rotation ticks, each row followed by its count of ticks:
The counts run from 0 to 579.
[103 149 100 109 153 118 144 120 150 141 126 102 130  97 166 141 101 132
 179 152 120 141 188  82 134 131 176 129 120  99 133 102  95 107 114 176
 115 113 107  79  91 151  92 131 128 115 114 141 113 152  94 164 148 116
 118 176 129 167]  314
[128 156  81 105 150 107 152 105 153 145 106 115 125 126 140 118 144 131
 205 119 119 144 183  78 142 137 159 106 178 107 153 113 121  88 107 165
 117 133 124 108 111 150 115 144 132 141  87 124 117 168 123 170 182 133
  99 140 100 156]  536
[106 151 101 110 155 104 133 114 158 149 139 124 127 124 145 108 109 121
 201 129 104 153 183  90 155 136 156 115 162 105 137 141 106  93 100 166
 109 130 121 116  92 121 108 150 108 146 112 125 104 157 134 202 172 139
 124 138 116 133]  493
[108 163 113 106 149 123 147 103 149 168 125 128 139 112 163 124  99 121
 179 140 107 161 179  86 139 128 148 137 150  90 150  99  95 109 127 154
 117 109  77 116  91 112  78 122 115 113 115 138  85 129 114 178 155 107
  92 161  95 130]  15
[123 167 103 123 126 116 156 102 150 174 122 116 139 136 150 114 110 121
 211 126  88 159 184  92 153 137 160 126 164 104 166 121 115  89 108 153
 112 133 101 119 111 121 124 132 120 149 107 115  77 143 131 180 173 125
 108 141  90 135]  499
[ 92 158  81  97 164 104 133 104 153 146 117 119 153 114 128 136 144 124
 179 137 115 136 177  62 140 120 142 134 140 107 146 104 101  66 112 153
 112 109 120 105 100 145 110 160 117 122  92 134 122 161 121 186 163 132
 111 142 116 148]  145
[131 138  98 122 141 135 174 110 149 132 109 100 129 119 164 112 119 133
 213 141 119 143 192 103 141 132 179 105 148 105 144 110 116 108 111 168
 122 136 100 112 110 156  99 112 132 109  92 129 102 139 114 154 163 129
 107 176 105 160]  298
[115 144  92 110 145 131 152 134 160 134 136 107 131 119 162 125 106 143
 189 156 109 156 193  95 140 131 170 124 136 101 130 119 109 128 114 187
 118 125 108  88  94 155 101 130 119 116 105 138 103 151  97 172 136 127
 135 189 104 156]  323
[ 90 148  90 114 156 110 152 107 146 127 130 106 141 100 155 115 108 124
 209 141 127 142 182 109 156 140 158 132 131 130 123 145  96  77 104 160
 108 123 119 117  91 140 118 137 105 111  98 118  94 154 127 197 163 139
 126 141 130 161]  224
[102 135 102 109 147 121 139 124 176 128 144 113 149 114 157 120 122 132
 196 157  93 144 189  82 150 116 170 136 112 109 147 142 114  96 108 180
 120 137  93  99  90 143 104 134 120 121 108 126 104 142 119 174 137 129
 140 191 109 137]  359
[100 150 102  99 158 114 133 110 169 133 137 126 160  95 151 130 135 118
 177 160 107 147 180  64 150 113 150 151 120 106 164 115 101  94 121 168
 118 122  88  89  93 135  97 146 131 108 104 141 111 132 111 172 143 121
 117 180 109 137]  381
[121 136 106 107 144 109 147  99 135 169 102 113 128 129 158 115  99 112
 190 134  99 150 167  73 130 126 166 113 154  88 157 102 109  95 101 151
 129 124  88 116 108 128  81 119 123 143 128 148 105 128 129 180 182 114
  96 155 108 131]  36
[118 152 100 113 130 121 143 113 150 169 107 112 133 136 141 122 113 136
 202 115 102 158 186  84 131 120 172 138 152 112 150 114 113  67  95 161
 120 140 115 104  98 128 110 145 118 138 112 116  80 157 141 174 171 121
 110 143 107 143]  530
[127 131  92 104 141 108 152 107 146 158 118 122 131 137 150 119 122 132
 183 147 100 158 176  75 160 124 145 132 163  95 165 111 118  95 119 150
 141 120  87 110 116 142 109 111 104 129 112 155  78 125 123 183 162 141
 117 164  74 136]  433
[ 95 144  87 116 139  94 165  98 130 156 114  94 134 114 155 117 107 115
 197 137 121 131 164  86 153 144 162 133 123 116 148 127  98  67  95 141
 124 111 114 104 107 154 133 123 103 132 115 127  98 147 127 192 176 141
 125 135 121 174]  203
[103 154 102 108 162 129 148  95 145 174 123 109 136 131 154 130  98 125
 181 138  93 165 178  80 130 139 145 114 163  80 131  93  96 120 117 163
 119 115  95 124  93 125  78 126 119 134 105 148 107 134 114 181 155 110
  98 156 103 133]  49
[128 170 100 103 139  87 144 111 149 159 123 130 119 123 147 122 114 126
 200 126 105 146 181  78 160 141 157 128 168 101 168 128 119  94 110 159
 116 119 117  98 108 127 118 143 122 156 114 125  98 156 114 189 179 134
 110 143  96 152]  503
[133 152 100 112 149 110 164 117 155 119 115 115 121 100 160 108 122 130
 216 133 136 135 188 100 150 140 180 120 144 117 154 123 120  94 111 161
 122 130 108  93 104 144 111 132 130 110  98 121  94 154 116 168 175 129
 100 164 111 159]  267
[109 175  98 113 156 114 155  79 138 168 117 119 142 120 150 119 122 109
 195 122 101 144 174  79 140 149 144 115 164  95 153 103  99  87 116 149
 106 120 100 124 106 127 103 141 124 145  96 121 110 145 120 171 173 109
  82 129 114 140]  510
[ 91 168  86 129 158 131 176  93 143 135 132 101 144 106 160 117 116 124
 206 144 122 146 185 111 156 151 140 131 149 119 123 127  99  93 127 155
 104 114  98 125  94 143 131 131 109 104  82 117  89 148 114 180 152 134
 119 135 106 159]  219
[108 163  81 112 135 138 154 111 140 164 110 103 134 149 145 131 115 147
 182 127 101 160 197  96 122 125 156 128 162 103 126  98  99  92 114 168
 109 120 119 113  97 145 114 135 107 122  84 113  88 160 114 171 151 127
 117 147  93 154]  556
[ 97 165 105 128 155 126 148  88 150 167 141 115 157 118 152 125 118 118
 198 130  90 165 183  99 142 142 139 139 158 106 135 126 101  96 113 165
 104 129  93 133  96 116 106 135 113 140 104 117  91 139 135 181 155 117
 105 139 108 133]  487
[122 154 110 116 138 117 163 113 139 142  98 104 140  92 161 122 113 125
 210 132 130 135 178  95 134 136 183 136 121 114 158 112 108  79 104 152
 124 127  99  94 105 135 102 126 136 110 118 118  88 146 117 151 173 114
  93 158 127 167]  271
[101 138  92 107 155 132 148 118 171 119 147 118 145 123 159 112 123 123
 200 160  99 143 180  85 156 128 157 105 132  98 142 126  99 122 121 178
 108 129 100 118  88 150 107 141 123 113  85 138 122 135 111 183 132 128
 130 189 106 135]  356
[130 148 104 121 150 121 156  90 150 167 114 115 143 116 157 132 120 118
 190 131  93 160 181  72 144 132 157 124 166  93 165  95 116 102 113 158
 137 127  83 108 118 136  90 111 129 137 121 143  99 129 123 160 168 113
  87 164  90 141]  38
[107 164  92 113 152 121 143 108 168 160 149 120 140 130 147 137 123 134
 183 144  81 164 196  80 146 139 142 130 162  98 134 117 112 122 115 185
 101 128 110 107  99 138 113 143 123 148  96 130 107 159 110 176 141 131
 125 152  92 141]  86
[112 177  98 121 141 136 169 117 151 138 128 119 136 110 166 117 111 124
 210 142 130 151 194 113 137 139 149 138 147 109 138 113  92 100 125 160
 108 115  99 104  92 131 114 131 121  95  89 109  69 150 103 167 151 121
 101 159 107 154]  253
[120 165 106 117 154 114 141 103 164 145 149 131 137 119 147 121 125 130
 208 127  97 167 196 103 159 139 143 134 174 114 138 137 118 101 116 178
 109 132 112 112  97 120 114 144 115 141 106 121  92 152 124 192 158 137
 113 140  95 137]  491
[117 155  75 113 141 107 161 108 146 148 110  97 129 128 143 130 140 139
 194 135 106 144 191  79 138 139 161 124 158 108 146 107 127  88 109 165
 119 125 124  87 114 168 128 132 126 136  94 126 106 166 110 160 166 141
 124 150  97 180]  570
[107 147  92 104 143 103 141 100 156 159 109 112 156 121 130 130 146 127
 191 129 100 140 171  65 139 118 163 138 136 121 172 118 116  51  99 153
 121 135 112 100 111 145 120 150 128 136 100 121 102 151 137 173 169 134
 119 148 107 149]  135
[124 148  99 111 155 135 157 121 156 114 129 109 127 105 159 123 123 138
 206 140 129 148 200 105 136 130 171 120 145 109 121 115 106 110 119 180
 119 128 110 102  84 141  98 127 123  94  95 127 102 156 108 164 156 127
 108 178 110 156]  289
[ 90 174  95 126 141 122 174  98 136 164 128 101 144 116 157 128  96 118
 188 149 119 147 184 111 146 148 145 144 133 107 132 120  84  88 115 148
 108  99  99 117  95 133 130 131 103 113  94 115  77 147 109 188 149 125
 120 138 113 163]  217
[ 92 160  81 111 165  99 161  97 135 133 127 108 133  96 154 130 125 119
 192 148 128 136 176  93 162 158 140 128 142 118 135 125 100  89 120 152
 111 105 114 107 101 153 125 134 107 118  97 132 116 154 104 191 166 145
 114 130 124 173]  211
[ 89 146  96 113 169 108 137  94 157 168 137 109 149 109 145 143 119 116
 181 140  86 150 174  63 139 134 156 122 148  98 140 109 105  97 102 170
 106 122 108 111  99 138  97 139 128 159 118 140 129 150 119 181 162 112
 112 140 128 145]  79
